In the data rows, the value 128 means zero.
Here are some points:
[133 100 152 118 117  93 122 119  73 136  97 113 153 140 155 101]
[135 149  91 137  46  72  94 151  97  93 136 131 116 100 142 131]
[ 99  82 132  69 164 139 125 118 142 146 161 126 133 103 123 112]
[133 181 111  85  75  44 107 102 124 119 169 101 106 109 173 129]
[121 160 143 124 139 110 134 175 142  37 106  67 132  69 159 118]
[ 82 147 101 193 197 176 112 154 101 127 164 176 146 165 143  96]
[102 151 156 140 121 151 119 123 129 161 190 147 105 133 137 106]
[ 91 159  85 102 162 157 146 165  82 121 117 117 141 121 147 124]
[114 100 136 101 163 110 145 129  92 103  59 125 103 125 151 141]
[ 81 177 124 239  79 120  65  98 169  27 130 114 167 116 139 188]
[111  67  78 127  77 101 114  88 130 100  88  99 186 160 115 136]
[151 142  55  57 128 130 138 109 197 106 101  72 176 126 138 147]
[149 105  78  83 134 121 117 111 136  94  32  91 138 136 128 133]
[105 130 143 142 149 167 129 131 110 121 125 126 126 111 100 123]
[114 113 191 154 194 176 137 123  66 202 141 155 158 128 133  90]
[ 98 128 125 164 184 173 147 129 100 197 155 204  93 178  81 132]
[160 148 147 122  65 136 142 171  84 101 150 156 170 158 181 120]
[148 145 110  93  80  80  90 107 146 128 121 131 103 147 125 174]
[145 118 158 135 134 158 158 123  94 110 185 188 141 171 147 148]
[152  54 123 120 156 135 136  93  96 155  68 128 166 134 115 134]
[145 148 176 134 158 155 128 153 117 166 150 122 132 134 137  86]
[158 117 148  92 124 134 137 136 128 179 128 158 146  86 131 124]
[110 152  99 114 116 109 123 132 131  80 148 127 127  82 188 157]
[118 108 100 145 142 107 108 113 131 110  72 115 120 130 114 124]
[142 134 152 110 124  83 106 120 127 130 143 117 102 143 152 117]
[112 142 115 117 110 130 134 125 111  32 105  92 170   4 170 109]
[ 39  68 138 152 130 132 138 105 136 139 148 202 105 127 117 130]
[ 94  85  70  88 132 106 134 113 100 118 169 132  66  79 144 112]
[131  78  60  59 127 132 159 151 154 116  45  94 183 124 135 140]
[128 143  88  50 137  97 197 171 156 193 204 111  99 120 170 147]
[123 124 136 133 101  99  97  90  84 139 167 124 114  65 109  71]
10 more points follow, each with its number after it:
[113 119 126 128 152 106 152 156 151  89  78 136 123 108 153 142] 0
[162 130 127 138 118 101 134 119 176 127  87  85 127 134  89 159] 1
[ 59 157 102 140 165 133 127  55  93 142 120 140 130 138  85 104] 2
[ 93 129  71 137 168 180 155 115 128 136 159 143 175 139 119 110] 3
[192  94 141 132 151  96  95 121 166 130  48 128 102 176  77 166] 4
[178 145 192 140 145 125 116 143 121 156  84 124 115 137  63 130] 5
[105 144 120 119 156 146 143 136 120 168 161 120  82 131  94 133] 6
[121 184 108 135  61 160 127  95 176   0 148 103 191  96 136 149] 7
[162 106 175 120 210 220 193 149  76 236  96 146 130 168  93 109] 8
[209 137 235 150 143 111  99 126 102 236 155 137  75 178  89 128] 9
Which three of these numbered points are nearest to each point below by angle, seen from the average point of the first points? Their numbers follow each, nearest first.
[160 155 137 121  97 111 115 141 105 147 168 118 114 163 162 122] > 9 5 6
[161 150 147  99 116  88 143  94 164 153 123  77 152 130  99 153] > 1 5 4
[110 134 132 126 133 123 137 162 125 120 150 147  97  88 107 103] > 6 5 9
[111 106  89 115 114  97 107  81 157 146 122  64 111 123  92 120] > 1 4 2
[166 134 178 189 141 129  85 138 135 186 161 143 113 172 159 150] > 9 5 8
[149 127 166 133 112  98 120 139 134 191 171 155  84 154 113 126] > 9 6 5
[133 146 131 136 116  93 118 107 132 113 109 112 154 139 114 125] > 1 4 5
[161  94  82  65 107 112 142 143 150 208  97  75 117  67 105 133] > 1 4 6
[110  87 119 130 185 188 140 126  71 189  55 158 168 185  91  71] > 8 3 2
[157 116 131 115  66  79 134 153 147 124 117 108 112 129 126 164] > 1 4 5
[ 69  96  92 108 158 114 115  93  97 102 119 119 110  92 149  87] > 2 3 0
[102 135 122 118 123 131 148  79 134 136 205 157  65  79  97 112] > 6 2 9
[129 107 161 142 174 168 173 140 102 190 165 160 159 183  79  83] > 8 9 3
[110 107  83  75 130 104 179 149 121 137 168 120  98  48 139 106] > 6 0 3
[154  85 153 123 162 156 136 109 100 211 111 138 168 165 119 116] > 8 9 5
[ 56 225 111 194  97 172 120  75 157   0 135  62 171 100 144 121] > 7 2 3
[128 127 122 150 157 127 117 147 132 175 175 173  79 146  84 134] > 6 9 8
[ 79 121 105 163 158 133 107 114 102 104 102 100 141  80 116  73] > 2 3 0
Here are 10 other points, each followed by its number:
[116 118  98 117 139 144 137 109 120 114 133 161 163 145 117 136] 0
[102 137  99 142 151 170 129 128 144 115  63  99 134 158 110 126] 1
[108 181  87 127 190 148 164 185 133  62  93 111 136 153 178 184] 2
[138 139 128 101 190 137 121 138 138 202 138 142  95 134  90 118] 3
[107 145 138 141  87 147 119 123 166 132 198 203 103 162 130 137] 4
[145 134 172 139  38  77  90 119 163 125 174 145  88 120 101 125] 5
[103 125 161 136  84  96 105 116 117 140 145 104 188 125 165  86] 6
[142 136 120 118 178 168 175 145 127 111 136 127 129 110 132 128] 7
[130 129 120 127 110 116 142 104 142 122 160 148 176 165 147 159] 8
[ 51 157 135 225 177 163  98 108 109 155 184 222 116 165  97  99] 9
The same question for these:
[ 85 145 134 122  65 127 138 140 120  98 143 108 135 114 156  93] > 6 5 4
[155 102 202 211 181 137 118 118 135  81  30 122 162 194  97 125] > 1 9 2
[122 103  92  88 134 128 128 123  86 110 115 137 114 121 111 145] > 0 3 1
[190 119 107 121 134 151 130 164 134 148 199 152 113 147 135 157] > 4 3 7
[107 136  97 125  98 158 144 116 125  74 120 100 162  88 188 153] > 2 8 7
[121  80 110 138 161 130 138 125 146  91  44 109 146 123 163 108] > 1 2 7
[ 97 147 191 198 147 121 107  75 138 200 207 220 104 134 139 123] > 9 4 5
[136 150 104 115 136 130 154 180 136 151 172 183 136 160  89 135] > 4 3 0
[ 67 125  73 145 109 153 123  74 124  77 168 163 161  78 112 143] > 0 9 4
[188  61 169  66 158 103 115 136  84 220 135 161  73  87  76 131] > 3 5 7
[142 112 164 166 130 129  90 146 122 115 137 153 127 144 153 147] > 4 9 5
[107 118 117  93 114  95 153 133 177 160 167 146 165 111 137 141] > 8 4 5
[ 97 120 170 150 102 135 160 121 147  87  81 123 180  86 133  81] > 6 1 7
[ 99 127 195 150 149 134 147  98 116 185 202 204 113  76  90 111] > 9 4 3
[ 55 157  20 137 167 212 153  86  80 103  58 156 174 198  97 161] > 0 1 2
[ 99 138 131 115 103  99  96  85 143  89 107  64 115 116 160 134] > 6 5 1
[162 147 173 132  62  92 123 141 143 154 165 103  81 119 161 167] > 5 4 6
[ 96  74  66  92 138 172 154 157  97 163  64 121 121 137 144 111] > 1 3 7
